Each row is where one point has got to under a steady rotation. How many steps took it there?
The counts run from 0 to 781.
-.17,-.05,-.13,-.11,.00,-.15,-.22,.03,-.07,-.01,-.15,-.35,-.29,.23,-.01,-.07,.17,.03,-.08,-.06,-.23,-.11,.09,-.27,-.03,.00,-.03,.06,-.22,.16,.11,-.10,.20,-.14,-.10,.19,.02,-.17,.10,-.05,.00,.07,-.12,-.18,-.04,-.04,.13,.21,-.27,.17,-.08,-.25,-.11,-.01,-.16,-.20,.10,.02,.18,.14,.06,-.33,-.51,-.14,.18,.03,-.22,.14,-.08,.19,.11,.11,.19,-.14,-.11,.03,.10,.02,-.05,-.17
560
-.24,-.01,-.05,-.15,-.06,-.11,-.22,-.04,.09,-.01,-.19,-.44,-.09,.17,.10,.06,.11,-.01,-.06,-.07,-.27,-.14,.11,-.32,.06,.02,-.04,.00,-.14,.08,.04,-.10,.12,-.12,-.01,.27,-.11,-.27,-.03,.00,-.08,.05,.06,-.11,-.05,.01,.09,.08,-.23,.03,-.05,-.28,-.09,.03,-.12,-.09,.05,-.09,.17,.08,.13,-.39,-.44,.02,.20,.06,-.13,.10,-.03,.32,.18,.05,.12,-.09,-.18,-.06,-.03,.00,-.01,-.24
188
-.29,.09,-.10,.01,.04,.00,-.12,.07,-.02,.10,-.06,-.12,.13,.09,-.14,-.03,-.12,-.06,-.12,-.06,-.10,-.17,.03,-.28,.01,-.20,-.16,-.09,.00,.00,-.03,.35,-.06,-.14,-.32,.16,.20,-.06,-.12,-.06,.20,.02,.11,.20,.21,.06,.00,.00,-.58,-.13,-.19,.00,-.08,-.08,-.02,-.18,-.19,-.12,-.02,.01,.16,-.19,-.28,.18,.10,-.17,-.12,.26,-.09,.10,.08,-.19,.09,.08,.02,.02,-.18,.20,-.24,.06
417
-.15,.08,.13,-.16,.16,-.03,-.33,.06,.18,.07,-.13,-.19,-.19,.30,.27,.02,.07,.17,-.16,-.16,-.13,-.24,.14,-.29,.04,.09,.14,-.14,-.25,.02,.03,-.17,.17,-.17,-.11,.20,.00,-.17,-.08,.05,-.18,.00,.13,-.12,.09,.02,.21,.18,-.27,.21,.09,-.18,-.01,.06,-.25,-.14,.16,.13,.05,-.02,.11,-.29,-.10,-.11,.09,.03,-.18,.04,.18,.41,.16,.06,.25,-.05,-.08,.02,-.09,.12,-.04,-.09
628
-.08,.15,-.14,-.08,.01,-.07,-.26,.21,.11,.39,.08,.05,.17,.12,.04,-.03,.02,.02,-.21,-.07,-.07,-.34,.21,-.25,.05,-.07,.12,-.09,.02,.12,.06,.37,.05,-.15,-.21,.12,.03,-.08,.01,-.14,.16,.23,-.08,.03,.08,-.11,-.07,.10,-.47,-.06,-.31,.01,-.15,-.09,-.16,-.06,.20,.15,.08,.02,.20,.00,-.15,.13,.22,-.12,.21,.07,-.05,.00,.19,-.16,.10,-.18,.13,.15,-.13,.22,-.07,-.05
204
-.20,-.03,-.01,-.23,.10,-.15,-.24,.15,.01,.10,-.12,-.31,-.22,.28,.14,.06,.09,-.06,-.04,-.13,-.23,-.21,.20,-.29,.05,.07,-.05,.06,-.26,.04,.09,-.20,.04,-.19,-.02,.26,-.11,-.09,.02,.11,-.17,.04,-.03,-.15,-.04,.00,.15,.15,-.16,.18,.03,-.22,-.03,-.02,-.18,-.07,.12,.17,.12,.20,.08,-.34,-.20,-.08,.26,.15,-.15,.10,.09,.32,.15,.13,.17,-.13,-.13,-.09,.00,.02,.13,-.17
36
-.21,.01,.18,-.25,.39,.04,-.23,.17,-.14,-.08,.06,-.03,-.14,.24,.00,-.06,.00,.02,-.08,-.10,-.12,-.20,.13,-.26,-.03,.04,.12,-.04,-.35,.00,.07,-.03,.01,-.28,-.19,.06,.13,.16,.07,-.04,-.07,.01,.01,-.12,.29,.09,.21,.15,-.29,.27,.17,.12,-.09,-.06,-.17,-.04,.06,.28,-.10,-.01,.09,-.12,-.09,.02,.07,.08,-.15,.22,.10,.18,.01,-.02,.24,-.06,.04,.16,-.14,.34,-.17,.06
590
-.38,-.06,.04,-.16,-.04,.03,-.07,.03,.20,.09,-.12,.02,-.01,-.07,.04,.28,-.09,.10,-.19,-.10,.03,-.28,.17,-.38,.12,-.07,-.15,.06,-.13,-.12,.00,.21,-.01,-.09,-.07,.30,.17,-.07,-.10,.02,.00,.01,.08,-.12,.01,-.10,.09,-.03,-.53,-.07,.08,-.11,.00,-.06,-.06,-.02,-.08,.28,.12,-.17,.17,-.25,-.18,.07,.15,.02,.05,-.06,.00,.22,.28,-.29,.12,.13,.06,.15,-.23,.13,-.08,.00
405
-.19,.01,.00,-.14,.28,.02,-.17,.31,.16,.18,.00,-.01,-.10,.25,-.07,.00,-.16,-.04,-.16,.01,-.03,-.24,.07,-.13,-.04,-.03,.14,-.03,-.08,.07,-.01,.10,.03,-.17,-.25,-.13,.18,.26,-.01,-.21,.00,-.03,.00,.05,.22,-.01,.16,.23,-.43,.28,-.05,.04,-.18,-.15,-.25,-.15,.17,.16,.00,-.03,.08,.03,.07,-.15,.11,.04,-.15,.22,.11,.07,.09,-.07,.29,.01,.15,.16,-.04,.34,-.26,.13
129
-.32,-.15,-.12,.01,.16,-.01,-.09,.18,-.01,-.04,-.01,-.05,.09,.27,.05,-.09,.05,.16,-.07,.01,.09,-.11,-.02,-.12,-.11,-.18,-.21,-.08,-.24,.02,-.09,-.03,-.08,-.08,-.13,.26,.07,.23,-.17,-.02,.01,.02,.05,.05,.20,-.03,.08,-.14,-.71,.10,-.05,.02,-.07,-.08,-.10,-.24,.06,-.07,.09,.17,-.04,.02,-.20,.17,.18,.01,-.24,.34,-.21,.17,.15,-.05,-.03,.03,.03,.10,-.03,.23,-.16,.27
612
-.21,.14,-.09,.00,.04,-.02,-.30,.13,.08,.19,-.10,.03,-.07,.18,.01,-.04,-.04,-.03,-.10,-.16,-.02,-.30,.08,-.25,-.01,-.16,-.19,-.15,-.08,-.07,-.02,.27,.00,-.21,-.29,.17,.38,-.21,-.13,.05,.04,-.07,.11,.12,.15,.16,.14,-.02,-.44,-.12,-.13,.01,.01,-.06,-.03,-.41,-.14,.01,-.09,-.04,.14,-.21,-.17,.12,.13,-.13,-.08,.16,.11,.23,.15,-.11,.14,.02,.03,-.11,-.08,.24,-.04,.14
632
-.01,.11,-.08,-.15,.03,-.07,-.29,.11,.09,.31,.08,-.09,.08,.18,.13,-.14,.15,.08,-.25,-.03,-.18,-.22,.15,-.27,.04,.05,.29,-.12,-.14,.20,.13,.16,.16,-.12,-.13,.12,-.06,-.03,-.01,-.14,.13,.31,-.14,-.10,.07,-.20,-.01,.19,-.35,.09,-.22,-.05,-.16,-.07,-.26,-.01,.32,.17,.14,.04,.19,-.01,-.12,.06,.24,-.05,.17,.12,-.01,.07,.14,-.02,.12,-.25,.11,.12,-.07,.18,-.03,-.13
205
-.21,-.02,.03,.01,.22,-.01,-.11,.20,.20,.01,.04,.01,.14,.20,.25,.08,.09,.32,-.13,-.15,.01,-.17,.02,-.17,-.01,-.18,-.08,-.33,-.15,-.12,-.09,-.04,-.04,-.09,-.14,.20,.06,.02,-.22,.00,-.04,.03,.18,.10,.18,-.06,.12,-.19,-.58,-.07,-.04,.01,.03,-.06,-.11,-.15,.01,.10,.02,.09,.05,-.03,-.09,.18,.18,-.07,-.04,.14,-.05,.34,.10,-.05,.02,.03,.04,.14,-.18,.30,-.14,.35
285
-.24,-.24,-.12,-.14,.08,-.10,.06,.01,.06,-.11,-.05,-.36,.02,.05,-.02,.04,.07,.17,-.06,-.04,-.09,-.03,.07,-.26,-.02,-.06,-.01,.08,-.20,.06,.07,-.18,.04,.01,.12,.18,-.17,.07,.06,-.10,-.04,.12,-.10,-.14,-.03,-.26,-.01,.08,-.50,.18,.02,-.18,-.16,-.05,-.16,.08,.12,.09,.27,.13,-.06,-.20,-.39,-.02,.30,.24,-.06,.16,-.21,.25,.17,-.05,.22,.01,-.03,.23,.08,.11,-.09,-.11
100
-.19,-.11,.07,-.22,.13,-.02,-.08,.08,.25,.15,-.19,-.30,-.04,.21,.15,.12,-.17,.05,-.13,.05,-.08,-.16,.07,-.21,.03,.02,.20,-.01,-.08,.09,-.06,-.15,.12,-.03,-.06,.09,-.13,.17,-.10,-.04,-.16,.06,.06,-.02,.10,-.02,.13,.26,-.46,.24,.09,-.29,-.20,-.01,-.29,.05,.20,.02,.23,-.06,.14,-.13,.06,-.09,.05,.20,-.16,.15,.13,.21,.16,-.04,.29,.05,-.10,.18,-.13,.13,-.20,-.14
168
-.13,.10,.07,-.19,.12,-.04,-.39,.21,.07,.24,-.14,-.09,-.23,.29,.13,.01,-.09,-.13,-.10,-.12,-.07,-.30,.11,-.30,.01,.02,.05,-.11,-.14,.05,.06,.10,.12,-.32,-.25,.06,.12,-.10,-.11,-.05,-.10,-.09,.11,-.01,.17,.17,.22,.23,-.20,.10,-.04,-.07,-.07,-.03,-.12,-.29,.03,.12,-.06,.01,.24,-.24,-.01,-.13,.05,-.06,-.12,.11,.30,.22,.10,.04,.25,-.13,-.03,-.09,-.15,.23,-.10,.00
41
-.07,.22,-.16,-.01,.12,-.05,-.23,.28,.05,.26,.05,-.01,-.02,.19,-.10,-.13,-.05,-.03,-.18,-.13,-.11,-.30,.15,-.17,.02,-.04,.02,-.18,-.07,.10,.09,.24,.01,-.23,-.36,-.12,.31,-.02,.00,-.19,.16,.06,-.04,.11,.17,-.01,.11,.11,-.34,.07,-.33,.09,-.06,-.17,-.18,-.30,.07,.09,-.07,.02,.07,-.16,-.20,-.10,.20,-.14,-.05,.17,.05,.09,.09,-.03,.22,-.13,.13,.01,-.08,.26,-.12,.13
677
-.27,.17,.08,-.14,.13,-.06,-.07,.09,.11,.18,.08,.09,.15,.07,.00,.13,-.02,.20,-.24,-.13,-.06,-.30,.21,-.31,.18,-.06,.04,-.01,-.26,-.11,.09,.14,-.06,-.11,-.21,.27,.08,.05,-.08,.00,.08,.13,.02,-.07,.18,-.16,.05,-.05,-.52,.00,.12,.10,.01,-.03,-.11,.10,.02,.43,.08,-.06,.07,-.15,-.20,.14,.17,.03,.08,.10,-.02,.17,.19,-.18,.07,.05,.17,.13,-.24,.12,.00,-.01
292
-.29,-.01,-.12,-.05,.02,-.03,.09,-.05,.10,-.13,-.06,-.24,.01,-.09,-.11,.15,.03,.17,-.15,-.09,-.12,-.14,.13,-.30,.10,-.09,-.21,.11,-.26,-.04,.00,-.02,-.02,-.05,-.02,.23,.08,-.06,.01,-.03,.09,.00,.00,-.09,-.08,-.16,.06,-.06,-.54,.03,.07,-.18,-.05,-.07,-.09,-.01,-.11,.21,.12,-.04,.00,-.36,-.55,.02,.22,.04,-.05,.04,-.14,.21,.23,-.19,.11,.09,-.02,.10,-.10,-.02,-.07,-.05
776
-.36,.02,-.06,-.01,.00,-.06,-.08,-.01,.08,-.09,-.18,-.32,-.09,.14,-.16,.02,-.05,.12,-.08,-.06,-.08,-.17,.05,-.18,.04,-.05,-.24,.07,-.27,-.03,-.03,-.02,-.05,-.05,-.14,.25,.23,-.03,-.11,.05,.02,-.14,.08,.01,.05,-.04,.09,-.01,-.63,.07,.10,-.16,.00,.01,-.05,-.20,-.10,.01,.14,-.04,-.09,-.30,-.43,-.01,.13,.09,-.30,.22,-.15,.30,.13,-.15,.22,.22,-.06,-.03,-.07,.03,-.05,.02
410
-.16,.05,-.01,-.28,.19,-.04,-.17,.08,-.14,.05,.15,-.29,.11,-.03,.06,.11,.18,-.14,-.05,-.13,-.28,-.06,.19,-.42,-.05,.04,.11,-.07,-.19,.09,.11,.04,.14,-.24,-.08,.18,-.23,-.22,.13,-.04,.01,.17,-.04,-.05,.08,-.07,.02,.15,-.14,.08,-.15,-.08,-.20,-.03,-.15,.13,-.09,.11,.02,.08,.26,-.37,-.32,.09,.20,.02,.11,.17,.08,.26,.11,-.04,.14,-.18,.02,.03,-.12,.10,-.12,-.27
553
-.15,.09,.21,-.26,.33,.01,-.16,.16,.01,.16,.11,-.07,.21,.05,.09,.05,-.09,-.06,-.10,-.08,-.15,-.19,.15,-.31,.00,.02,.21,-.17,-.15,.04,.01,.11,.01,-.17,-.19,.08,-.06,.05,-.08,.02,-.05,.13,.13,.12,.35,.07,.04,.17,-.37,.09,.07,.02,-.13,-.04,-.22,.08,.08,.19,-.03,-.07,.22,-.05,.16,.12,.07,.04,.03,.27,.15,.19,.05,-.12,.22,.01,.07,.13,-.26,.38,-.15,-.04
287
-.31,-.23,-.25,-.12,-.03,-.07,-.13,.11,.14,.18,-.29,-.33,.02,.20,.03,.10,-.13,-.15,-.01,.07,-.08,-.14,.01,-.19,-.02,-.09,-.26,.04,.05,.14,-.08,.10,.06,-.09,-.04,.28,-.06,.02,-.08,.00,-.11,.02,-.03,.08,-.06,.03,.06,.06,-.46,.00,-.20,-.30,-.17,-.05,-.11,-.21,.04,-.21,.23,.15,.19,-.20,-.08,.03,.17,.14,-.18,.25,-.05,.16,.24,-.04,.13,.05,-.12,-.01,.04,.13,-.11,-.07
277
-.34,.00,-.04,.06,.11,.00,-.10,.10,-.07,-.10,-.01,-.20,-.08,.24,-.19,-.01,-.09,.06,-.01,.03,-.05,-.10,.04,-.17,.00,-.14,-.23,.05,-.24,.00,-.04,.07,-.05,-.15,-.28,.31,.18,.17,-.13,.01,.09,-.09,.06,.01,.22,.11,.14,-.08,-.54,.09,.01,.02,-.06,-.05,-.04,-.18,-.16,-.06,.04,.08,-.02,-.18,-.29,.07,.03,-.02,-.33,.39,-.16,.18,.05,-.02,.03,.13,-.02,.02,-.11,.13,-.20,.09
44
-.24,-.09,-.30,-.09,-.07,-.12,-.03,.16,.24,.29,-.12,-.26,.15,.12,-.03,.17,-.16,-.04,-.06,-.04,-.07,-.27,.15,-.15,.09,-.13,-.24,.09,.04,.05,.02,.13,-.08,-.03,-.02,.24,-.01,.08,-.15,.03,-.02,.08,-.06,.13,-.08,-.14,-.06,-.02,-.61,-.10,-.12,-.22,-.07,-.11,-.06,-.17,.01,-.02,.25,.13,.06,-.20,-.21,.04,.26,.04,-.09,.20,-.15,.20,.22,-.14,.13,.14,-.05,.00,.06,.01,-.03,-.01
57
-.15,-.10,-.05,-.30,.13,-.05,-.26,.25,.19,.29,-.09,.09,-.10,.12,.23,.18,.02,.03,-.11,-.11,-.02,-.31,.20,-.36,.05,.02,-.04,-.08,-.09,.02,.02,.07,.09,-.22,-.05,.13,.02,-.08,.02,-.04,-.08,.10,-.02,-.15,-.08,-.07,.16,.12,-.23,.05,-.14,-.13,-.06,-.15,-.16,-.10,.17,.31,.03,.04,.28,-.20,.02,-.09,.28,.07,.14,-.14,.19,.15,.33,-.03,.16,-.17,.08,.13,-.02,.24,-.04,.02
362
-.32,-.03,.08,-.28,.19,.04,-.18,.17,-.06,.13,.12,-.20,.02,.06,-.05,.19,-.09,-.21,-.05,.02,-.16,-.14,.22,-.37,.06,.11,.06,.09,-.19,.15,.09,.11,.06,-.30,-.25,.19,-.14,.16,-.04,-.09,.05,.07,.05,-.17,.09,.05,.14,.20,-.11,.09,-.01,-.11,-.21,-.08,-.15,.16,-.08,.09,.01,.07,.37,-.30,-.24,.11,.04,-.02,-.05,.22,.15,.10,.11,.00,.12,-.15,.00,.09,-.31,.04,-.28,-.23
597
-.13,.10,.07,-.13,.17,-.07,-.11,.10,.18,.09,-.05,-.24,-.09,.21,.06,-.08,.03,.26,-.24,-.13,-.07,-.26,.10,-.18,-.02,-.01,.24,-.13,-.22,-.04,.05,-.15,.13,-.02,-.08,-.07,.09,.04,.01,-.10,-.07,.15,.02,-.04,.16,-.16,.05,.23,-.53,.24,.09,-.06,-.10,-.06,-.27,-.05,.28,.25,.16,-.14,-.06,-.04,-.08,-.12,.20,.12,-.07,.06,.05,.30,.16,-.02,.34,-.01,.09,.15,-.01,.28,-.04,.01
432
-.24,.07,.20,-.15,.33,.05,-.21,.20,-.17,.01,.14,-.05,-.09,.23,-.05,-.04,-.04,-.03,-.11,-.11,-.11,-.17,.13,-.24,.06,.02,.13,.04,-.39,.08,.07,-.03,.03,-.28,-.29,.11,.05,.18,-.05,-.03,.04,.06,.10,-.13,.32,.09,.24,.14,-.29,.27,.17,.11,-.14,-.06,-.17,.06,.03,.22,-.11,.00,.15,-.07,-.16,.03,.00,.03,-.17,.29,.06,.13,.02,.04,.18,-.12,.08,.08,-.23,.20,-.23,-.03
483
-.17,.06,-.16,-.13,.21,.00,-.11,.32,.06,.25,.22,.12,.23,.07,-.04,.07,-.03,-.08,-.15,-.05,.02,-.28,.17,-.23,.05,-.05,-.07,-.07,-.05,.02,.05,.29,-.13,-.21,-.20,.04,.08,.18,-.05,-.14,.17,.18,-.03,.07,.11,-.21,-.02,.00,-.50,.03,-.23,.10,-.16,-.18,-.14,-.01,.04,.26,.00,.09,.17,.00,-.10,.10,.25,.01,.15,.17,-.02,-.02,.16,-.15,.08,-.13,.22,.21,-.09,.29,-.16,.10
355
-.09,-.12,-.17,-.12,.16,-.12,-.24,.05,-.07,.12,-.12,-.40,.05,.32,.07,-.23,.09,-.05,.02,-.08,-.15,-.13,.00,-.16,-.19,-.14,-.04,-.16,-.02,.09,.00,-.02,.17,-.08,-.01,.19,-.07,-.13,.00,.03,-.10,.14,.03,.14,.17,.06,-.04,.16,-.49,.11,-.18,-.12,-.17,-.04,-.17,-.19,.13,-.16,.15,.13,.06,-.12,-.14,.09,.22,.11,-.16,.35,-.09,.34,.02,.03,.25,-.09,-.07,-.06,.18,.27,.04,.00
762
-.28,.01,.00,-.20,.10,.01,-.16,.01,-.08,.08,.01,-.26,.13,.15,-.09,.12,-.11,-.21,-.07,.05,-.21,-.07,.13,-.38,.04,-.03,.02,.11,-.15,.19,.05,.19,.08,-.15,-.28,.33,-.15,.08,-.04,-.01,.11,.11,-.02,-.07,.18,.11,.00,.19,-.39,.02,-.07,-.14,-.23,.03,-.13,.10,-.05,-.14,.04,.04,.29,-.20,-.23,.21,.01,.01,-.07,.37,-.02,.07,.08,-.13,.14,-.10,-.10,.05,-.28,.04,-.23,-.34
749
